In the data rows, the value 128 means zero.
Here are some points, each followed by its number:
128 & 087 & 119 & 155 & 093 & 139 & 116 & 151 & 154 & 145 & 111 & 128 & 164 & 154 & 161 & 138 & 089 & 168 & 136 & 144 & 073 & 134 & 150 & 148 & 076 \\ 0
088 & 183 & 129 & 067 & 081 & 067 & 155 & 167 & 096 & 178 & 144 & 104 & 062 & 062 & 100 & 166 & 205 & 095 & 075 & 099 & 115 & 091 & 125 & 092 & 238 \\ 1
083 & 109 & 106 & 158 & 049 & 125 & 189 & 123 & 206 & 099 & 120 & 082 & 143 & 117 & 156 & 140 & 082 & 122 & 080 & 133 & 147 & 130 & 213 & 171 & 177 \\ 2
080 & 005 & 115 & 197 & 115 & 085 & 102 & 104 & 146 & 158 & 125 & 149 & 182 & 161 & 107 & 099 & 105 & 190 & 121 & 082 & 078 & 118 & 133 & 172 & 083 \\ 3
115 & 087 & 117 & 118 & 141 & 122 & 141 & 132 & 130 & 180 & 161 & 168 & 099 & 126 & 110 & 089 & 127 & 143 & 093 & 138 & 130 & 075 & 101 & 108 & 057 \\ 4
113 & 140 & 127 & 149 & 106 & 162 & 146 & 149 & 085 & 200 & 136 & 160 & 087 & 099 & 095 & 115 & 142 & 131 & 109 & 169 & 166 & 114 & 113 & 128 & 166 \\ 5
150 & 134 & 145 & 090 & 177 & 141 & 125 & 167 & 091 & 139 & 181 & 187 & 152 & 126 & 108 & 140 & 142 & 125 & 100 & 107 & 139 & 076 & 074 & 109 & 104 \\ 6
099 & 088 & 133 & 182 & 104 & 101 & 114 & 056 & 138 & 155 & 100 & 066 & 159 & 150 & 122 & 129 & 120 & 132 & 132 & 126 & 109 & 175 & 157 & 138 & 063 \\ 7
168 & 192 & 108 & 071 & 218 & 156 & 111 & 179 & 127 & 154 & 139 & 180 & 089 & 076 & 151 & 117 & 124 & 113 & 052 & 186 & 132 & 119 & 036 & 061 & 148 \\ 8
127 & 186 & 146 & 131 & 113 & 119 & 147 & 122 & 132 & 115 & 097 & 125 & 079 & 061 & 141 & 125 & 123 & 126 & 106 & 139 & 134 & 180 & 147 & 109 & 154 \\ 9
133 & 141 & 155 & 124 & 072 & 109 & 140 & 074 & 084 & 141 & 139 & 118 & 125 & 131 & 109 & 152 & 185 & 058 & 171 & 092 & 180 & 169 & 179 & 145 & 162 \\ 10
144 & 012 & 100 & 197 & 187 & 154 & 097 & 073 & 169 & 085 & 126 & 092 & 218 & 254 & 202 & 096 & 066 & 178 & 176 & 122 & 102 & 216 & 155 & 126 & 000 \\ 11
080 & 242 & 179 & 021 & 051 & 143 & 146 & 201 & 139 & 094 & 120 & 090 & 077 & 066 & 137 & 157 & 161 & 115 & 133 & 148 & 139 & 106 & 188 & 123 & 255 \\ 12
094 & 205 & 141 & 097 & 066 & 175 & 181 & 228 & 164 & 088 & 135 & 148 & 154 & 115 & 153 & 114 & 117 & 199 & 074 & 208 & 120 & 140 & 164 & 148 & 249 \\ 13
151 & 117 & 111 & 155 & 130 & 082 & 110 & 155 & 083 & 186 & 140 & 147 & 135 & 130 & 083 & 148 & 141 & 148 & 127 & 119 & 137 & 090 & 048 & 127 & 119 \\ 14
Which three points above are nearest to each new point, looking only along the 3 directions in which the numbered points spread most? Their numbers follow each, nearest first.
139 & 136 & 155 & 141 & 160 & 166 & 091 & 177 & 154 & 140 & 138 & 103 & 150 & 164 & 188 & 151 & 148 & 179 & 082 & 161 & 079 & 141 & 127 & 138 & 142 \\ 0 9 4
116 & 141 & 105 & 160 & 090 & 117 & 184 & 115 & 201 & 096 & 135 & 153 & 152 & 151 & 146 & 136 & 119 & 160 & 190 & 173 & 147 & 067 & 144 & 156 & 186 \\ 9 2 0
124 & 176 & 139 & 058 & 089 & 149 & 122 & 177 & 108 & 111 & 146 & 109 & 127 & 116 & 107 & 127 & 171 & 145 & 067 & 162 & 171 & 111 & 177 & 103 & 226 \\ 9 12 5
191 & 065 & 097 & 134 & 204 & 176 & 096 & 093 & 053 & 192 & 117 & 145 & 131 & 165 & 147 & 123 & 125 & 139 & 139 & 138 & 134 & 155 & 065 & 117 & 054 \\ 4 14 6
132 & 119 & 145 & 143 & 143 & 132 & 072 & 133 & 112 & 129 & 112 & 081 & 126 & 153 & 160 & 138 & 125 & 073 & 125 & 102 & 093 & 200 & 148 & 132 & 097 \\ 0 7 3
152 & 236 & 145 & 054 & 153 & 102 & 149 & 163 & 158 & 061 & 158 & 135 & 105 & 137 & 146 & 175 & 139 & 080 & 140 & 128 & 117 & 146 & 145 & 073 & 195 \\ 9 5 13
149 & 172 & 143 & 105 & 155 & 186 & 111 & 242 & 071 & 146 & 117 & 059 & 149 & 091 & 179 & 150 & 138 & 167 & 067 & 180 & 095 & 089 & 107 & 130 & 235 \\ 9 13 5
096 & 125 & 178 & 054 & 123 & 106 & 122 & 201 & 182 & 057 & 186 & 094 & 133 & 170 & 158 & 140 & 158 & 110 & 132 & 120 & 109 & 133 & 171 & 087 & 133 \\ 9 2 5
125 & 226 & 111 & 044 & 140 & 098 & 169 & 220 & 115 & 169 & 200 & 194 & 093 & 083 & 110 & 169 & 187 & 128 & 087 & 178 & 161 & 040 & 077 & 060 & 220 \\ 8 1 5
138 & 147 & 115 & 130 & 107 & 108 & 150 & 088 & 123 & 172 & 097 & 077 & 134 & 097 & 116 & 152 & 115 & 129 & 086 & 105 & 107 & 100 & 108 & 115 & 123 \\ 5 9 14
127 & 178 & 113 & 088 & 154 & 117 & 138 & 145 & 128 & 151 & 138 & 138 & 077 & 069 & 126 & 130 & 156 & 128 & 101 & 124 & 120 & 122 & 064 & 095 & 161 \\ 5 6 9
194 & 111 & 072 & 155 & 198 & 161 & 104 & 070 & 078 & 175 & 108 & 185 & 173 & 125 & 159 & 107 & 099 & 178 & 123 & 169 & 140 & 122 & 008 & 108 & 045 \\ 4 6 14
127 & 089 & 133 & 171 & 110 & 124 & 079 & 077 & 116 & 132 & 129 & 140 & 177 & 166 & 123 & 119 & 122 & 148 & 196 & 080 & 077 & 160 & 091 & 178 & 092 \\ 3 7 0
158 & 174 & 135 & 080 & 152 & 113 & 118 & 204 & 121 & 120 & 143 & 110 & 117 & 116 & 159 & 138 & 162 & 109 & 111 & 130 & 123 & 113 & 094 & 089 & 147 \\ 5 9 6
087 & 101 & 089 & 124 & 072 & 083 & 133 & 109 & 135 & 173 & 112 & 103 & 126 & 077 & 120 & 111 & 105 & 164 & 090 & 125 & 096 & 103 & 096 & 152 & 109 \\ 5 9 4
134 & 074 & 107 & 152 & 193 & 144 & 121 & 069 & 182 & 096 & 146 & 156 & 177 & 242 & 095 & 087 & 082 & 154 & 180 & 153 & 142 & 145 & 111 & 132 & 000 \\ 3 11 0
172 & 129 & 135 & 061 & 176 & 154 & 110 & 175 & 158 & 104 & 182 & 179 & 129 & 177 & 151 & 148 & 111 & 182 & 114 & 174 & 139 & 054 & 057 & 074 & 148 \\ 8 6 4
172 & 065 & 115 & 121 & 123 & 117 & 070 & 085 & 095 & 185 & 123 & 062 & 116 & 134 & 129 & 123 & 142 & 104 & 120 & 123 & 082 & 168 & 140 & 113 & 017 \\ 3 7 4
145 & 015 & 159 & 173 & 152 & 126 & 124 & 061 & 204 & 049 & 106 & 154 & 219 & 234 & 142 & 113 & 051 & 204 & 160 & 130 & 115 & 142 & 148 & 111 & 028 \\ 11 3 0
131 & 128 & 128 & 147 & 146 & 182 & 153 & 207 & 135 & 108 & 125 & 135 & 184 & 137 & 138 & 132 & 113 & 178 & 112 & 189 & 154 & 137 & 153 & 165 & 190 \\ 9 0 13
194 & 083 & 149 & 157 & 218 & 140 & 091 & 160 & 123 & 171 & 134 & 132 & 174 & 146 & 162 & 211 & 142 & 089 & 105 & 124 & 097 & 113 & 089 & 106 & 088 \\ 4 14 6
146 & 176 & 153 & 097 & 176 & 096 & 148 & 164 & 080 & 136 & 129 & 161 & 110 & 095 & 128 & 129 & 158 & 159 & 134 & 147 & 126 & 048 & 059 & 122 & 184 \\ 5 6 8
112 & 098 & 118 & 207 & 126 & 116 & 068 & 110 & 125 & 148 & 100 & 116 & 124 & 133 & 104 & 125 & 098 & 111 & 134 & 096 & 116 & 191 & 114 & 140 & 043 \\ 3 7 0
125 & 071 & 087 & 180 & 183 & 140 & 136 & 069 & 151 & 150 & 129 & 169 & 159 & 174 & 089 & 103 & 098 & 105 & 174 & 121 & 194 & 158 & 076 & 121 & 010 \\ 3 4 7
098 & 105 & 117 & 099 & 055 & 128 & 148 & 116 & 081 & 195 & 075 & 055 & 092 & 063 & 106 & 128 & 172 & 132 & 125 & 125 & 135 & 116 & 136 & 196 & 148 \\ 10 9 5
112 & 107 & 103 & 165 & 151 & 092 & 160 & 014 & 119 & 151 & 082 & 170 & 078 & 100 & 083 & 079 & 108 & 097 & 157 & 099 & 137 & 130 & 039 & 138 & 038 \\ 14 4 3
103 & 216 & 124 & 078 & 117 & 071 & 165 & 107 & 095 & 119 & 141 & 177 & 045 & 058 & 078 & 126 & 162 & 062 & 115 & 086 & 183 & 091 & 122 & 124 & 178 \\ 1 5 9
175 & 173 & 071 & 061 & 215 & 132 & 098 & 129 & 079 & 197 & 135 & 110 & 100 & 087 & 130 & 152 & 136 & 127 & 063 & 140 & 114 & 111 & 036 & 068 & 132 \\ 6 8 14
